128 stands for zero in the data rows.
Some points, each followed by its number:
[ 58 116 136 134 244 255  83 114  57 144 124 111 119 118 116] 0
[ 92 109 117 188  64  75 158 143 255 128 128 128 128 128 128] 1
[166 161 154 149  96 111 120 120  77 128 128 128 128 128 128] 2
[ 94  93 123 149 136  90 132 125 128 121 141 135 111 136 123] 3
[ 94 153 109 129 170 163 112 150  92 109 121 124 117 147 117] 4
[200  98 115 116  93  91 168 128 184 147 116 148 143 115  87] 5
[145 191 117 147  65  84 140 115  94  92  78 123 198 153 115] 6
[164 143 115  96 113  99 174 104 165 156 106 160  78 133 132] 7
[ 96  65 112 115 255 215 106 134  88 108 152 146 115 105 131] 8
[200 164 123 132  78  76 153 121  85 149  94 129 130 170 157] 9
[181 123 255 121  38  59 130 110  98  51  63 114 152 150 119] 10
[ 94 113 128 136 227 255  95 136  60 160 132 129 105 115 134] 11
[201  95 108 163 109  86 148 125 126 120  87 123 166  87 124] 12
[147 130 123 138 119 116 111 158 109 101 111  87 137 145 188] 13
[163 104 166 124 128 125 111 133  85 114 108 141 113 122 132] 14
[147 119  99 117  77  39 150 107  83 137  86  60 151 117 126] 15
[ 56 148  98 107 148 117 127 116  85 142 107 116 129 142 156] 16
[ 93 113 123 129 255 255  76 124  66 117 165  89 110 106 130] 17
[187 138 152 115 218 255  66 146  68 100 108 139  74  92  98] 18
[196 157  95 112  70  86 122 118  95 120 118 129 154 122 116] 19
[164 157 110 103 150 139 115 133  79 116 125 129 144 150 150] 20
[ 94 145  62 126  72  84 158 131 188 118 129 159 128 128 128] 21
[ 94 177  99 128  80  56 138 128 103 106  76 117 173 148 118] 22
[129  91  83 168 255 255   0 115  78 108  99 153  95  92 128] 23
[ 91 157  81 119 130 117 122 112 138 140 139 153 144 132 128] 24
[130 136  77 110  77  87 155 129 104 131  91 149 145 138 115] 25
[147 145 104 118  26  43 142 141  92 138  85 141 110 147 130] 26
[ 92 142 126 103 255 255   0 104  55 107 198 156  79 108 138] 27
[199  86 116  94  72  77 171 123 149 122  80 114 147  98 114] 28
[202 144 139 118 109 129 131 141  85 133 112 168 169 148 131] 29
[145 122  88 127  94  74 129 119  49 140  78 107 106 126 145] 30
New points follow, each followed by the numbers of its three nearest points above by angle, seen from the average point of the numbered points, nearest first.
[128 126 202 119 111  72 123 142  86 136  53 127 162 123 124] --> 10 14 22
[184 131 116 233 212 195  88  90  77  90  83 127  95 127 122] --> 23 18 17
[163 125 109 115 109 107 136 109 134 174 135 119  99 134 121] --> 7 5 28
[200 103 142 139  80  88 166 113 199 189 128 159 153 103 108] --> 5 28 7
[ 59 118 109 145 187 215  91 119  71  82  90 151 113 119  89] --> 0 4 23
[106 172 142 140  76  95 144 162 144 132 136  98 112 139 123] --> 1 21 26
[131 161 119 125 128 132  83 123  68 128 128 128 128 128 128] --> 27 20 2
[ 88  66  92 182  68  63 142 150 255 118 203 135 117  79 135] --> 1 21 3
[130 160 131 118  94  51 160  82 167 177  97 106 127 128 128] --> 7 15 1
[164 166 101 127  56  75 125 158 142 144 121 122 102 148 136] --> 26 9 19
[183 154  93 109  96 100 124 137  83 117  84 116 153 129 130] --> 19 9 6
[ 59 176 110 105  83  96 131 118  79 127 100 140 159 136 139] --> 22 16 25
[169 145  93 119  64 101 154 118 202 153 132 139  72 118 160] --> 7 21 1
[130  89 204 133  71  96 132 147  62  93  84 140 157 120 112] --> 10 14 2
[ 94 112 141 131 147 157 122 125 109 171 150 151 116 140 138] --> 11 0 8
[147 154 106 119  93  75 152  95 123 154 103  96 162 143 140] --> 15 9 22
[183 129  75 106  58  89 126 145  74 114  92 108 191 135 158] --> 19 15 6
[ 93 114 137 196  44  81 173 142 255 110 128 128 128 128 128] --> 1 21 3
[149 103 153 131 129 110 139 117  78 147  81 104 150 128 103] --> 15 10 12
[182 115 103 102 148 111 134  94  62 168  96 124 150 102 141] --> 30 15 12
[149 109  63 101 151 212  70 114  65  94  72  93 127 109 139] --> 23 18 17
[163 132 121  95  52  72 143 154 124 138 110 110 153 145 135] --> 26 28 19
[ 96 109 127 135 178 169 122 114 140 122 159 138 128 128 128] --> 8 17 0
[ 75 145  96 237 134 101 161 134 209 128 128 128 128 128 128] --> 1 21 3
[200 114 143 104  53  83 133 110  64 149 108 102 152 137 166] --> 9 19 15
[ 90 140  84 116 142 123 153 124 127 128 128 128 128 128 128] --> 24 16 21
